Q:
[[-2.43 -0.83 -0.94  0.24  0.63 -0.03 -2.98]
 [ 1.79 -0.13 -0.19 -3.44  5.73 -2.96  3.16]]
A: -0.13

Q:
[[ 4.13 -3.15 -2.60  1.34 -2.01 -4.21  3.56]
 [-2.65  3.42  2.96 -0.32  2.47  4.31 -2.17]]
A: 3.42

Q:
[[ 2.85  0.80 -4.66  0.90]
 [-1.94  4.60  4.46 -1.64]]
A: 4.60

Q:
[[-2.59  2.40  2.27  2.47 -2.53]
 [ 4.25 -3.93 -3.32 -3.89  4.06]]
A: -3.93

Q:
[[ 0.59 -0.28 -0.36  2.47  0.47  1.84 -0.57]
 [ 0.42 -0.02 -0.05  0.20  0.20  4.69 -0.05]]
A: -0.02

Q:
[[-1.34 -1.71 -1.05  3.02 -1.68  1.66 -2.82]
 [-3.97 -0.73  2.94  3.62 -4.22 -1.13 -2.20]]
A: -0.73

Q:
[[ 3.96  5.52 -4.49  4.24  4.75 -3.70]
 [-3.24 -4.52  3.68 -3.47 -3.89  3.03]]
A: -4.52
---
[-2.98 -4.77  2.40 -3.46  1.01] Answer: -3.46
[-1.74  2.08 -1.24  1.73  1.53 -4.46] Answer: 1.53
[ 0.07 -0.67 -4.89  0.02  1.02 -0.30  0.79] Answer: -0.30
[ 2.74  4.28 -3.66  3.56  3.58 -2.80] Answer: 3.58
[-5.23  2.83 -1.20  5.62] Answer: -1.20
[-4.79  0.03 -0.08  4.06] Answer: -0.08
[ 4.35 -0.13 -0.33  0.00] Answer: -0.33
---
[[ -4.0 -12.1   8.4   0.0  21.0   4.1   9.5  -6.6   8.2]
 [ 21.9   5.6   5.6   7.3  -1.0   1.5   2.8   8.3  -6.4]
 [ 11.5  -4.9   2.1   2.9   9.5  -9.5   8.5 -10.7   6.5]
 [ -0.3   4.0  10.5   7.3  17.2  22.8   1.2  -0.5   0.2]
 [ -5.5  11.2   4.6   4.4  -5.8  -1.0   1.5  -6.6   7.2]
 [  4.9  20.9  -1.1   7.7 -11.5   5.8  -3.9   3.5   1.5]
 [ -8.5   1.6  10.2   1.0   2.8  13.4   2.5  17.7   0.6]
 [  3.4   5.6   6.7   1.9 -15.4 -17.2   5.8   0.8   3.2]
 [ -5.5  -0.8  14.8   3.2   5.7   5.8   5.5   0.2   1.9]
 [  9.3 -12.9   6.0  -0.9  15.3   0.7   9.9  11.0   0.9]] gives 0.9

[[ 0.13  0.13  0.01 -0.08  0.01 -0.01  0.08 -0.11  0.10]
 [-0.04  0.14  0.16  0.23  0.19  0.07  0.13 -0.16  0.14]
 [-0.17 -0.04  0.12  0.10 -0.13  0.10 -0.02 -0.02  0.15]
 [-0.04  0.06 -0.07 -0.03  0.00 -0.03 -0.11  0.00  0.22]
 [ 0.00 -0.06  0.02 -0.07 -0.08 -0.05 -0.07 -0.11  0.15]
 [ 0.07  0.02  0.04 -0.01 -0.05  0.05 -0.01 -0.19  0.01]
 [ 0.01  0.12 -0.01  0.09 -0.12  0.20  0.18  0.07  0.04]] gives 0.04

[[ -0.6  14.8   6.9  -5.7   0.6  13.4   6.1  -5.0  -0.8  12.9   7.1  -4.7
   -0.3]
 [ -0.3 -10.3  -1.2  20.2  12.0  -4.6 -11.9   5.5  21.7   9.1  -8.0  -5.7
   13.0]
 [  4.4  14.5  18.1   8.0   0.2  -8.4  -5.1   1.6  11.8  15.0  13.2   0.7
   -5.2]
 [ -7.7  12.8  18.0  -6.1  -5.2  18.2  10.7 -12.2  -1.4  18.5   5.1 -11.6
    4.0]
 [ -0.3   4.9   9.2   7.7   3.3   1.1  -1.3   1.2   6.7  10.0   7.6   1.0
   -1.6]
 [ 22.5   6.3  -7.7  -2.9  20.6  11.3  -9.2  -5.7  16.0  15.4  -5.7  -9.8
   10.4]
 [  3.3  -2.0  -5.2  -6.9 -11.9 -11.2  -4.9  -0.6   2.5   9.0  15.1  18.4
   19.6]
 [ -2.1   6.1  16.1  21.7  20.6  13.3   3.5  -1.7  -8.3 -17.6  -7.5  -1.2
    6.6]
 [  9.9  10.1   2.0  -3.1  -1.0   4.2   8.1  12.6   4.0   2.1  -4.1   1.1
    9.1]
 [  9.6  17.6   3.6  -6.3  -3.1   8.7  20.2   4.1  -6.6  -1.1  10.0  17.9
    4.6]
 [  9.7  -0.3  -3.3   5.4   7.2   2.3  -1.4   6.3   9.9   4.5  -3.8   3.9
   10.2]] gives 10.2

[[ 0.00  0.02 -0.05 -0.02  0.01  0.01  0.01 -0.05 -0.05  0.00  0.03  0.00
  -0.06]
 [ 0.02  0.03  0.00  0.03  0.00  0.03  0.05  0.00  0.02 -0.02  0.00  0.02
   0.07]
 [ 0.02  0.00  0.00 -0.01  0.01  0.02  0.01  0.01 -0.04  0.00  0.01  0.01
   0.01]
 [ 0.00  0.14 -0.03  0.08  0.01  0.06  0.01  0.00  0.03  0.00 -0.06 -0.05
   0.04]
 [ 0.05  0.02  0.00  0.03 -0.04  0.04  0.09  0.00  0.00 -0.05  0.00  0.05
   0.08]
 [ 0.00 -0.18  0.18 -0.03  0.01  0.01  0.00 -0.03 -0.09  0.00  0.08  0.06
  -0.05]
 [-0.01 -0.05  0.02 -0.04  0.07 -0.02 -0.11  0.02 -0.05  0.13  0.03 -0.03
  -0.10]
 [ 0.00  0.00  0.00 -0.01  0.01  0.01  0.01  0.01 -0.02  0.00  0.01  0.00
  -0.01]
 [ 0.00  0.02  0.00  0.01  0.01  0.01  0.01  0.00  0.02  0.00  0.01  0.00
   0.01]
 [ 0.00  0.01  0.00 -0.01  0.01  0.01  0.01  0.00 -0.01  0.01  0.01  0.00
  -0.02]
 [ 0.00  0.02  0.00  0.02  0.01  0.01  0.01  0.00  0.03  0.00  0.01  0.00
   0.01]] gives 0.01

[[  54.769 -135.898  231.897 -125.694  131.054  125.561 -192.667 -158.248
  -128.962    2.929  -65.153  144.106  198.979 -191.264  188.249]
 [ 121.835 -169.244 -126.144  -77.132  -55.382   60.504   65.303  101.106
   -39.512   81.351  -27.614  146.733  190.478 -177.017 -210.387]
 [  68.265  182.946  155.579  205.256  -72.691 -255.315   34.940  115.783
   176.914 -269.572  -22.710 -220.968 -230.166  173.213 -203.561]
 [  11.307 -103.741   70.905  159.673   43.436  122.972 -177.956 -211.332
   149.286   66.718   10.470 -204.892 -125.142  130.362 -253.906]
 [  32.345  101.399   85.537 -213.571 -199.987  -45.364 -219.982 -236.391
    -0.459 -241.585  -84.903  115.626   54.733   53.260  181.542]
 [-146.188  106.283  192.556   78.345   12.582   14.417  102.949  140.409
    17.039  -61.472  -12.743  -11.914 -186.965 -161.376 -130.630]
 [-197.785 -121.414  -87.399 -238.892  159.326  144.158   89.747  119.515
   128.412  -35.660   88.362  -10.574 -153.791  -68.875 -138.062]
 [-122.115  197.576  241.793  102.722  -48.416 -110.753    9.258  -20.663
  -103.998 -176.294  146.440 -203.857 -319.205  122.704 -206.951]
 [-170.949  120.567  -75.626  228.360 -151.420 -209.131 -131.088  -50.958
   129.517 -224.856  114.816 -175.385 -282.878  -17.246 -104.412]
 [ 109.558  -81.931  -53.413 -205.959  140.081 -156.489 -193.694 -197.929
  -143.328   44.217  -56.222 -174.836  194.248  207.342  191.451]
 [-172.988  -52.155   59.756 -305.199   52.358   62.680   -7.729 -146.983
   -21.627 -276.794   97.887  120.164 -210.605  146.174  164.987]
 [   1.816    3.435  -34.516  174.241 -135.258 -160.695   29.384 -195.347
  -130.684 -246.093   -7.663  108.430 -232.952  266.549  -38.645]] gives -38.645
---
[[36, 0, 12, 28, -38],
 [11, 21, 25, 29, 36],
 [31, 24, 1, 38, 7]] result: 11

[[744, 887, 946, 239, 777],
 [700, 698, 345, 457, 312]] result: 744

[[41, -13, -10, -44],
 [-3, -26, 16, 45]] result: 41

[[175, -571, -928, -2, -399],
 [193, -444, -666, 5, 836]] result: 175

[[6449, 3118, 2235, 2349, 1370, 1904],
 [8353, 3208, 2945, 3386, 3358, 3282]] result: 6449

[[219, 810, 819, 827, 248],
 [699, 366, 326, 362, 642]] result: 219

[[240, 152, 24, 87],
 [71, 24, 140, 185]] result: 240

[[4, -26, 41, -40, -8, -38],
 [-18, -13, -38, -10, -5, -4],
 [-24, 7, -26, -40, 16, -13]] result: -18
